First come named turns, each shown by rows before and after it. For each pair of rows after them, which turns, in which order, take the first row to the second? The first pair is done for you.
A:
[-0.04 -1.60  0.68 -1.36  1.22 -0.93 -2.48  0.15  0.37  0.51  1.95  0.72
 -1.20] -> [-0.63 -0.77  0.48 -1.11  1.17 -1.63 -2.90 -0.45 -0.46  0.99  1.53 -0.05
 -0.40]
[-0.81  1.13 -1.14 -0.81  2.56 -0.77 -0.81 -0.10 -1.87  1.40  0.19 -0.06
  2.83] -> [ 0.70  0.91 -2.49 -0.85  1.93 -0.75 -0.07  0.42 -0.15  1.15 -0.45 -1.60
  2.66]
[ 0.61 -1.66  0.12 -0.59  0.16  0.68 -0.20  0.36  1.06  0.05  0.12  0.74
 -0.43] -> [-0.24 -1.37  0.59 -0.54  0.31  0.44 -0.63  0.08  0.12  0.07  0.47  1.37
 -0.09]
U:
[ 0.36 -0.05 -1.89  1.23 -0.94 -1.03 -0.59  1.49 -3.07  0.65  1.07 -0.45
  0.50] -> [ 0.95 -1.33 -1.85  0.74 -0.15  0.85 -0.66  1.30 -2.68 -0.14  1.94  1.12
  0.55]
[ 0.30  1.03  1.67  0.46 -1.43 -0.99  0.83  0.06  0.79  0.21  0.30 -1.38
 -2.28] -> [-1.19  0.93  2.72  0.50 -0.63 -0.32 -0.38 -0.54 -0.65  0.34  1.55  0.73
 -1.65]
[-0.06  1.27 -0.13  1.02 -0.38 -2.36  2.71  1.50  1.02  0.67 -0.80 -1.65
 -2.82] -> [-2.94  1.25  1.77  1.18  1.53 -1.58  0.29  0.49 -2.11  1.00  1.40  2.31
 -1.65]
V:
[-0.58  0.93  0.58  0.02 -0.62 -0.91  0.85  0.45 -0.19 -0.03  0.32 -0.02
 -1.34] -> [-0.21  1.20 -0.84  0.08  0.01 -0.64 -0.08 -0.71 -0.19  0.43 -0.35 -0.99
  0.89]
[ 4.97 -0.63  0.55  1.27 -2.55 -2.72  5.38  2.99  2.56 -1.08 -0.48 -2.33
 -5.04] -> [-1.97  4.54  1.57  2.64 -1.19 -6.88 -0.27  0.34 -5.08  2.13 -0.97 -1.75
  0.70]
[ 2.94  1.11 -0.90 -1.10  2.45  3.35  0.76 -1.42  0.56 -3.14 -1.34 -0.33
  0.59] -> [ 0.07  2.48  2.88 -0.26  1.73  1.63  0.63  0.12 -1.82 -2.93  0.24  2.57
 -1.86]

Each pair is two turns apart.
[-1.10  3.70 -1.55  1.04  1.26 -3.35 -2.70 -1.57 -2.30  3.33 -2.57 -2.06
  5.88] -> [ 1.15 -0.24 -2.71 -0.75  3.39  2.08 -3.17 -3.41 -0.01  1.62 -0.16  0.44
  7.05] | U then A
[ 1.17 -3.72  3.59  0.15  3.05  2.40  2.02  1.40 -2.25 -3.60  0.50  4.50
  0.06] -> [ 3.33 -4.57  0.80 -0.37  3.27  3.49  2.14  0.20 -0.42 -3.80 -0.58  2.21
  1.96] | V then V
[ 0.62 -0.21  0.61 -0.16  1.48  1.78 -0.70 -0.81 -0.13  0.04  1.08  1.20
  0.10] -> [ 1.54 -0.53 -0.01 -0.24  1.38  2.01 -0.05 -0.68  1.04  0.01  0.76  0.28
 -0.19] | A then V
[ 1.32 -2.80 -1.18 -1.00  1.25  4.10  0.61 -1.35  2.37 -1.23  1.66  1.25
  0.50] -> [ 1.75 -2.21 -0.65 -0.59 -0.40  2.53  2.46  0.83  3.65 -1.41  0.76 -0.07
 -2.57] | V then U
[ 0.96  0.81  0.84 -0.86 -0.82 -0.56  1.89 -0.03 -0.17 -0.07 -1.11 -1.40
 -0.85] -> [ 0.63  0.25  1.94 -0.80 -0.34  0.23  1.35 -0.23 -0.56 -0.13  0.06  0.60
 -1.55] | A then A
[ 2.21 -1.53 -0.59 -0.56  0.06  0.88  1.18  1.41  1.85 -1.83 -1.51 -1.27
 -1.99] -> [-0.99 -0.72  1.72 -0.10  1.70  0.87 -1.86  0.07 -2.08 -1.14  0.52  2.74
 -0.38] | U then U
[-0.73 -1.39 -0.24 -1.39  0.58 -1.40 -1.52  1.45 -1.15  0.05 -0.06  0.74
  3.15] -> [ 0.57 -2.01 -1.50 -1.62  0.27 -0.86 -0.45  1.86  0.61 -0.30 -0.84 -0.81
  2.80] | A then A
[ 1.43 -2.91  0.68 -2.81  2.41  4.26 -3.27  0.57  0.53  0.66  0.67 -0.76
  1.12] -> [-0.19 -1.44  0.85 -2.22  2.75  2.90 -4.63 -0.17 -1.62  1.54  0.17 -1.25
  2.52] | A then A
[-0.75  1.84  1.23  0.69 -2.30 -2.49  0.14  1.84 -0.04  0.50 -0.91 -1.78
 -1.16] -> [-0.57  2.21  0.13  0.78 -1.62 -2.86 -0.74  0.85 -0.36  0.81 -1.31 -2.45
  0.62] | A then V
[ 2.19 -1.14  1.66  0.65  0.81 -0.26 -0.27  1.03  2.20 -1.40 -2.85 -2.01
 -3.07] -> [ 2.12 -0.66 -0.19  0.64  1.57 -0.02 -1.34 -0.57  1.64 -0.65 -3.29 -3.27
 -0.03] | V then V
[ 1.15 -2.70 -2.37 -1.11  0.60  0.79  1.18 -0.47  2.07 -0.64 -0.46 -0.26
  1.15] -> [-2.78  0.41  0.82  0.09 -0.32 -2.31  0.00  0.75 -1.89  0.52  0.10  1.70
  0.11] | V then A
[-0.19 -1.13 -2.43 -0.78  2.75  3.02 -3.41 -4.14 -0.28 -0.62 -0.73 -0.26
  5.35] -> [-2.72 -1.58  4.44 -0.30  1.06  2.33 -1.45 -0.28 -1.75 -1.68  2.11  5.55
 -1.71] | V then A
[-2.45  0.71  1.37 -0.29  1.85  1.11 -2.33 -2.28 -2.71 -0.11  1.41  3.25
  1.99] -> [-1.49 -0.72  2.95 -0.37  0.84  1.81 -0.01 -0.47 -0.94 -1.47  2.33  4.52
 -1.79] | V then V
[-0.49  2.07  2.19 -1.85  0.47 -0.96 -0.04 -0.77 -2.12  1.05  1.20 -0.03
 -1.31] -> [ 0.88  2.21  0.06 -1.95 -0.30 -1.40  0.98 -0.58 -0.60  1.27 -0.14 -2.59
 -1.19] | A then A
[ 1.32 -0.59 -2.36  0.09  0.61 -0.12  0.13  0.56  0.05 -0.39 -1.28 -2.54
  1.74] -> [ 0.09 -1.31 -1.03  0.03  1.75  1.48 -1.34 -0.63 -0.86 -0.51  0.28  0.05
  2.69] | U then U
[ 0.20  1.47 -2.02  0.74  0.06 -2.53 -0.13  0.62 -3.07  1.65 -0.68  0.26
 -0.36] -> [ 2.16 -1.79 -2.39 -0.25  1.12  1.64 -0.25 -0.74 -1.22  0.22  1.13  2.56
 -0.21] | U then V
[-4.44  0.13  3.20  1.45 -1.54  0.37 -1.11 -1.81 -1.99  1.94  1.35  2.50
 -2.57] -> [-1.45 -2.95  0.43  0.40  0.33  4.29 -1.31 -3.76  0.46  0.58  2.08  2.95
 -0.45] | A then U
[-2.44  3.47 -0.15  1.36 -1.25 -4.22 -0.14  1.25 -2.33  1.90 -2.15 -3.63
  0.55] -> [-0.77  2.71  0.48  1.09 -2.38 -3.76  2.40  3.19 -0.13  0.60 -2.08 -3.52
 -2.50] | A then V
[ 0.93 -2.10 -1.46 -0.95 -1.67  1.73  2.60 -0.16  0.11 -1.21  2.50  1.55
 -0.67] -> [ 1.06 -1.54 -3.21 -1.07 -0.76  1.69  1.25 -1.68 -0.13 -0.60  1.67  0.03
  2.03] | V then V
[-0.93  0.17  0.03 -1.34  0.79 -0.48 -0.45 -0.71 -2.07 -1.33  0.11  1.74
  0.88] -> [ 0.61  0.73 -0.95 -1.23 -0.37 -1.69  1.06  0.59 -0.81 -1.34 -1.28 -0.90
 -0.17] | U then U
[ 0.00 -0.67 -0.59  0.55  0.03 -0.52  1.89  1.80  2.46 -0.83  0.05 -0.34
 -0.45] -> [-1.00  0.16  0.61  1.17 -0.30 -1.36  1.65  2.41  1.32 -0.21  0.00  0.40
 -1.09] | A then U
[ 1.41  0.64 -2.07  0.30 -1.52  0.68  0.49  4.05  0.48 -0.46 -2.46  1.80
 -1.65] -> [-0.67  2.07 -2.63  0.37 -0.33  0.13 -2.35  2.17 -2.13  0.60 -2.26  2.19
  1.76] | A then V
[ 2.34 -0.52 -2.58 -0.65  0.06  0.18  1.64 -0.20  2.25  1.45 -1.81 -3.94
  1.51] -> [ 2.78 -1.61 -1.18 -0.51 -0.40  0.51  2.74  1.09  3.21  0.57 -0.84 -2.75
 -1.05] | U then V
[-1.44  1.34  0.58  0.19  0.20 -0.66  0.47 -0.07 -0.52  0.39 -0.75  0.45
  0.46] -> [-0.91  0.77  0.80  0.03 -0.30 -0.22  1.48  0.48  0.35 -0.34 -0.57  0.82
 -1.00] | V then V
[ 5.64 -2.74 -1.09 -1.88  2.56  1.97  2.52  0.05  3.36 -1.42 -2.89 -2.65
 -0.82] -> [ 2.37  0.49 -2.48 -1.21  4.11 -0.21 -1.55 -2.86 -0.89  0.98 -4.06 -3.58
  4.85] | V then V
[ 1.91  0.19  1.96 -1.83 -0.90 -3.15 -1.85  4.03 -1.11 -0.18 -1.84 -3.25
 -0.28] -> [ 3.68 -2.54  0.01 -2.99  1.76  1.08 -3.66  1.14  0.14 -1.06 -0.24 -1.76
  2.72] | U then V
[ 3.54 -0.50 -0.67  0.11 -1.99  2.64  0.74  2.40  2.72  0.40  0.04  1.28
 -5.65] -> [-0.01  4.16 -2.55  1.40 -1.60 -2.08 -2.71  0.30 -1.80  3.43 -2.47 -2.08
  0.24] | V then A
[-1.62  0.20  2.70  2.33  0.88 -1.53 -3.36 -0.44 -6.15  2.09  1.82  1.49
  1.10] -> [ 5.66 -2.70 -1.50  1.00 -1.02  0.05  2.32  1.72  1.64 -0.02 -1.03 -4.32
 -1.86] | A then V
[-0.88 -1.11 -0.36 -0.46  1.63  1.99 -0.10 -0.21  0.90 -0.37  1.90  4.11
 -0.02] -> [ 1.41 -1.47 -2.60 -0.49  0.79  2.00  1.14 -0.21  3.44 -0.55  0.20  1.17
  0.05] | A then U
[-1.60  0.23  1.55 -0.45 -3.60  0.55 -0.37  5.32 -0.30  0.98  1.57  0.33
 -2.17] -> [-1.78  0.52 -1.92 -1.03 -1.16  1.50 -3.78  1.44 -1.55  2.08  0.85 -1.22
  4.06] | U then V
[-2.86  1.33  2.12  0.40 -1.01 -1.11  0.41  1.37 -2.01 -0.72  0.46  1.66
 -1.92] -> [-1.08  1.11 -2.57  0.03  0.83  0.20 -1.40 -1.62 -0.98 -0.35 -0.93 -1.52
  3.34] | V then U
[-1.07 -0.44  1.91  0.19 -0.86  2.46 -0.76 -0.25 -1.71  1.75  3.55  2.50
 -0.44] -> [-2.27  1.42  1.81  0.98 -1.60  0.18 -1.06  0.03 -3.02  2.85  2.31  1.04
  0.06] | U then V
[-1.24 -1.25  0.38 -0.60  2.10  2.49 -1.76 -1.68 -1.25 -0.70  2.87  4.12
  1.36] -> [-1.07 -0.69 -0.86 -0.66  2.27  2.35 -2.41 -2.42 -1.40  0.06  2.31  2.91
  3.19] | V then A
[-1.22  0.12  1.11  0.39  2.24  1.02 -2.76 -3.15 -0.98  0.99  1.16 -0.11
  1.72] -> [ 1.29 -2.03  0.23 -0.37  1.81  2.95 -0.90 -2.37  1.87 -0.37  1.55 -0.19
 -0.08] | U then A
[ 2.30  1.76 -1.22 -2.70  1.65  2.11 -0.02  0.29  1.91 -1.41 -1.98 -5.44
  0.44] -> [-0.93  1.24  1.64 -2.92  3.71  3.98 -3.16 -1.74 -1.17 -1.31  0.98  0.00
  2.00] | U then U
[-2.54  1.67 -2.78  0.12  0.34 -4.29  0.44  1.55 -0.55  1.67 -0.37 -0.65
 -2.90] -> [ 0.78 -0.92 -4.41 -0.94  0.65 -1.20  1.80  1.40  2.70  0.09  0.07 -0.94
 -3.59] | V then A
[ 1.34  1.44 -1.78 -0.13 -1.16 -1.44  1.44  1.06  0.50 -0.01 -2.00 -2.48
 -0.51] -> [ 0.31  2.32 -1.54  0.12 -0.82 -2.10  0.57  0.70 -0.79  0.73 -2.12 -2.20
  0.37] | V then V
[ 0.56  3.29 -1.62  1.79 -4.09 -2.81  1.68  2.28  0.63  2.15 -2.64 -2.63
 -2.40] -> [ 1.47 -0.08  0.82  1.07 -3.54  0.88  2.93  2.69  2.07  0.15  0.23  2.05
 -5.54] | A then A
[ 1.37 -2.89 -0.59  0.63  0.22  1.26  2.11  2.07  3.31  0.43  1.04  0.13
 -1.99] -> [ 1.42 -1.71 -3.20  0.44  1.31  1.00  0.18 -0.03  2.52  1.63 -0.06 -1.56
  2.27] | V then V
[ 1.04 -0.64 -1.86 -0.70  0.17  2.46 -1.60 -2.16  0.22  0.06 -1.55  0.40
  3.06] -> [ 0.71 -0.54  1.82 -0.32 -2.60  0.39  1.75  1.67  0.86 -0.55 -1.04  1.38
 -3.31] | U then V
[ 4.26 -3.57 -1.84 -1.19  1.70  3.13  1.01 -1.34  2.59 -0.32  0.91 -0.77
  0.66] -> [ 1.03 -0.65 -2.25 -0.52  2.67  0.99 -2.21 -3.48 -1.14  1.52  0.41 -1.27
  4.96] | V then V
[ 3.57 -3.21 -2.16 -3.78  0.42  2.91  2.03 -2.91  2.73  2.38  0.99 -2.76
  2.95] -> [-3.44  1.08  5.27 -1.76 -1.19 -1.95  1.16 -0.07 -4.18  4.16  2.65  1.65
 -1.07] | V then A
[ 0.59  0.11  1.07 -0.47  0.97  2.52 -2.54 -0.23 -1.46 -0.61 -0.14  2.24
  4.13] -> [ 3.40 -1.33  1.61 -0.95 -0.68  3.30  0.75  2.12  1.45 -2.26 -0.61  1.57
  0.61] | A then V
[ 0.42 -2.26  3.99  0.25 -0.08  0.41  3.73  3.08  1.46 -1.84  1.60  3.53
 -5.89] -> [-2.39  0.12  5.19  0.98 -0.01 -1.94  2.69  3.41 -1.52 -0.55  1.35  3.89
 -5.45] | U then U
[ 1.44 -4.16  1.35 -1.88  1.93  2.96  1.59 -0.27  3.64 -0.80  1.46  3.33
 -2.84] -> [-0.76 -1.94 -1.05 -1.48  3.93  2.25 -2.49 -4.00  0.47  1.05  0.91  2.22
  3.55] | A then V
[ 0.36 -1.45  0.20 -0.73  2.51 -0.15  0.50  3.01  1.69  1.41  0.86  3.33
 -1.69] -> [ 2.04 -1.99 -1.82 -1.07  2.93  0.61  0.14  1.88  2.79  1.35  0.16  1.65
  0.13] | V then V
[ 3.23 -1.39 -2.95 -0.26  0.75  1.56  1.34 -0.69  3.05 -1.49 -0.89 -1.89
  2.60] -> [-2.64  2.21  3.60  1.33 -0.63 -2.71  0.76  1.91 -2.23 -0.05  0.64  1.85
 -0.86] | V then A
[ 1.56 -2.90  0.12 -0.52  2.66  3.71  0.09 -0.94  1.27 -2.65  2.14  1.87
 -0.13] -> [-2.86  2.90  1.87  1.52  1.08 -2.84 -1.20  0.06 -3.98  0.28 -0.28 -0.32
  0.09] | U then U
[ 1.08 -1.42 -2.38 -0.13  1.87  1.89 -1.11 -2.94  0.64 -0.30  0.83  0.25
  3.25] -> [-2.24 -0.32  2.56  0.81  1.09  0.11 -0.80 -0.77 -1.86 -0.31  2.65  4.06
 -0.65] | V then A
[ 1.69 -0.65  3.52  0.63 -2.22 -2.12  1.22 -1.59  1.57 -4.44  0.22 -3.71
 -3.49] -> [ 0.64  1.48  1.55  1.10 -1.79 -3.90 -0.76 -3.08  0.08 -3.32 -1.05 -5.72
 -0.33] | V then A
[ 3.26  0.68 -3.18 -2.11  1.02 -0.07 -1.10  0.14  1.52  1.50 -1.79 -3.55
  1.00] -> [-1.04  1.54  3.17 -1.22  0.69 -1.09 -1.49  1.99 -2.05  1.26  1.17  2.70
 -3.35] | A then V
[ 4.56 -2.93 -1.53 -0.02 -1.37  1.37  1.85 -0.12  1.94  0.93  0.13 -3.26
  0.82] -> [ 2.05  0.55  0.66  1.37 -2.90 -2.77  2.00  1.79 -0.26  1.92 -1.07 -3.97
 -1.12] | A then U
[-1.21  1.48 -0.65  0.14 -1.30 -1.31 -2.84 -0.97 -0.93  1.67 -1.66 -0.05
  0.62] -> [ 1.19 -1.69 -0.15 -0.96 -1.53  1.46 -0.31  0.03  2.20 -0.41 -0.23  1.37
 -2.29] | V then A
[-2.87  2.00  1.76  1.29 -1.46 -3.56  0.53  2.07 -2.32 -0.04 -1.18  0.58
 -2.42] -> [-0.21  1.14 -0.37  0.75 -2.24 -3.29  2.24  2.61  0.23 -0.49 -2.59 -2.28
 -3.06] | A then A
[-2.76 -0.88  1.29  1.38  0.74 -2.20  0.27  3.02  0.06  0.37  0.52  2.39
 -4.43] -> [-3.08  0.97 -0.49  1.81  0.58 -4.38 -0.45  2.91 -0.90  1.56 -1.40 -0.51
 -2.38] | A then A
[-0.04 -0.44 -2.45 -0.28  0.25  0.17 -2.14 -0.58 -1.32 -1.68  3.09 -0.06
  1.27] -> [-0.23 -0.21 -0.08  0.11 -1.16 -1.04 -0.03  1.71 -0.85 -2.04  3.44  0.14
 -2.31] | U then V
[-2.42  2.87  2.00  2.47 -1.63 -4.90  0.86  4.07 -1.52  0.70  1.39 -2.39
 -1.85] -> [-4.36  1.85  2.18  1.95  1.26 -2.09 -3.04  0.73 -4.22  0.87  3.86  1.05
  2.53] | U then A
[ 2.56 -0.42 -1.87  0.03 -0.49 -0.82  1.15  0.73  1.91 -1.65  0.22 -0.62
 -0.47] -> [ 1.28  0.61 -2.73  0.20  0.20 -1.85 -0.47 -0.81  0.28 -0.74 -0.24 -1.22
  2.19] | V then V
[-0.05  2.92 -0.48 -1.17 -2.12 -1.91 -1.42 -2.28 -0.70  1.68 -1.24 -2.13
  0.48] -> [ 2.02 -0.07  1.36 -2.11 -2.53  0.78  1.42 -0.70  2.08 -0.40  0.30  0.41
 -3.46] | V then A
[-2.29  2.32  2.88  1.47  0.50  0.23 -1.84 -2.54 -0.66  1.25  1.02  3.59
 -2.20] -> [-2.50  2.04  2.28  1.38  1.22  0.65 -2.43 -3.33 -0.72  1.28  0.86  3.43
 -0.62] | U then V
[-0.52  1.47  2.31  0.38  1.04 -0.01  2.34  2.18  3.14  2.84 -1.45  1.86
 -2.30] -> [ 1.33  0.73 -0.28 -0.25  1.53  0.91  2.19  0.97  4.58  2.46 -2.27  0.08
 -0.39] | V then V
[-1.89 -0.34  2.66  1.60  0.54  1.10  3.22  2.16  0.96 -3.21  3.22  1.55
 -4.54] -> [-5.05  3.69  1.97  2.85  0.62 -2.61  0.39  1.20 -3.22 -0.73  1.67 -0.48
 -0.77] | A then A
[-0.10  1.40  3.27  0.70 -3.36 -2.92  3.25  3.53  0.85  0.21  0.04 -0.46
 -5.87] -> [ 0.12  1.03 -3.55 -0.21  1.52  0.01 -3.01 -4.07 -0.85  1.76 -0.63 -2.75
  6.07] | U then V
[ 0.01 -0.75  1.38 -0.93  2.37 -0.33 -1.28 -2.28 -1.28  0.52  1.21  1.73
 -0.87] -> [-0.69  0.40  2.19 -0.37  1.61 -1.79 -0.63 -1.31 -1.58  0.60  0.67  1.31
 -1.87] | U then V
[ 2.03 -3.67 -0.35 -0.30  0.60  3.25  0.55 -0.74  1.72  1.70 -0.08  1.43
 -0.36] -> [ 2.07 -1.68  0.00  0.31 -1.20  0.47  2.39  1.35  1.93  2.23 -1.57 -1.02
 -2.39] | U then A
[-2.17  2.64  3.43 -1.18  3.20 -0.44 -1.62 -0.32 -4.40 -1.29  3.68 -0.70
  0.96] -> [ 0.22 -0.63  2.50 -2.22  3.82  3.31 -0.89 -0.68 -1.71 -2.85  4.86  0.53
  0.65] | U then A
[-4.14 -1.19  0.22 -0.42  1.22  1.24 -1.87 -1.88 -1.51 -0.01  2.93  3.37
  1.84] -> [-4.57  0.21  2.48  0.17 -0.61 -1.13 -0.01  0.53 -1.91 -0.06  2.47  3.45
 -1.90] | U then V
[-1.22 -0.44  1.84  1.03  1.08  0.19 -1.03  0.10 -2.57  0.59  0.72  4.07
  0.66] -> [ 0.78 -2.09  1.99  0.66  0.72  1.52  1.15  1.19 -0.18 -0.35  1.07  4.21
 -1.60] | V then V
[-2.46 -0.52  1.99  0.19  1.71  0.64 -2.20 -0.07 -2.00  0.38  1.54  2.65
 -0.71] -> [-1.08  1.29 -1.61  0.51  0.76 -2.15 -1.69 -0.03 -1.07  1.47 -1.99 -2.94
  1.60] | A then A
